Questions about the row below.
1) Find the entry just right of the largest entry.
2) Find the entry just left of 7.
(5, 8, 1, 0, 7)
1) 1
2) 0

Questions about the array below.
1) Which number is the entry just left of the smallest entry?
2) Which number is the entry just right of 39.6?
3) Which number is the entry just left of -27.8?
4) Which number is the entry just right of -21.1?
5) Which number is the entry just left of the largest entry?
[[ -5.0 -34.6  -7.4 -45.5  43.9 -42.1  46.1 -41.1 -40.6 -29.4  42.8  38.2
   23.0  -9.0 -37.6  -3.0]
 [  2.2  21.9   2.2  24.3 -30.6  26.0 -31.0  25.4  23.6 -62.8 -24.7 -26.5
   -5.7   9.3  21.6   1.0]
 [  6.3  39.2   6.4  39.1 -44.7  36.5 -38.7  41.8  32.9  27.2 -41.2 -45.9
  -20.3  11.2  39.6   7.3]
 [ -5.8 -22.9  -4.1 -24.2  30.1 -27.8  22.0 -26.4 -26.9  61.7  21.3  28.5
    0.5  -8.1 -30.4  -0.3]
 [ -2.8 -38.5  -1.4 -44.9  48.3 -47.7  47.1 -42.7 -45.1  40.6  39.9  39.8
   18.1  -5.9 -43.0  -0.7]
 [  3.9  -2.7   1.1  -7.2  10.1   1.7  15.3  -1.8   0.9  73.2   8.8   4.3
   -4.4   1.1  -1.6   4.1]
 [  7.6  35.9   5.1  39.9 -42.0  41.0 -42.4  39.3  39.1  47.2 -35.1 -42.5
  -23.7  10.6  40.1   4.3]
 [-10.8 -44.4  -9.2 -46.2  46.8 -48.5  45.7 -46.8 -47.5  16.6  37.9  43.7
   16.0 -18.8 -44.6  -3.2]
 [ -5.8 -42.0  -8.4 -46.2  46.8 -44.4  45.9 -44.1 -40.0 -38.6  40.6  41.4
   24.5 -13.2 -42.2  -5.2]
 [ -1.1  33.2  -0.6  38.2 -48.4  37.3 -53.3  36.1  34.7 -29.0 -38.9 -43.1
  -21.1   6.7  34.8  -1.0]
 [ -7.3 -35.9  -3.4 -43.7  44.3 -40.9  43.9 -39.6 -41.2 -43.0  37.2  38.7
   21.3  -9.5 -39.7  -6.4]]
1) 23.6
2) 7.3
3) 30.1
4) 6.7
5) 0.9

 41.5   47.3   59.5   47.1  -10.6   39.2
  6.7  -44.8  -52.9  -45.8   44.3    7.9
-70.3  -13.3  -19.3  -14.5  -45.0  -71.1
Rows and columns are numbered from 1.
The entry in row 2 and column 1 -> 6.7
The entry at row 1, column 1?
A: 41.5
The top entry of the column that holds the largest entry?
A: 59.5
The entry just left of 59.5?
A: 47.3
The entry just right of 59.5?
A: 47.1
The entry directly below 7.9?
A: -71.1
The entry at row 3, column 1: -70.3
The top-right entry is 39.2
The entry in row 3 and column 3?
A: -19.3
The entry just left of -52.9 -> -44.8
The entry in row 2 and column 3 is -52.9
The entry just right of -45.8?
A: 44.3
The entry directly above the smallest entry?
A: 7.9

46	55	71	49	76	53	31	49	62	79	34	25	14	48	53	38
90	44	17	24	32	56	45	28	31	65	42	55	29	34	52	36
Counting starts at 1.
The entry in the top-left corner -> 46
The bottom entry of the column that holds the smallest entry -> 29
The entry just left of 65 -> 31
The entry at row 1, column 3 is 71
The entry just right of 32?
Answer: 56
The top-right entry: 38
The largest entry?
Answer: 90
The entry at row 1, column 2 -> 55
The top entry of the column that holds the smallest entry?
Answer: 14
The entry in row 2 and column 2 -> 44
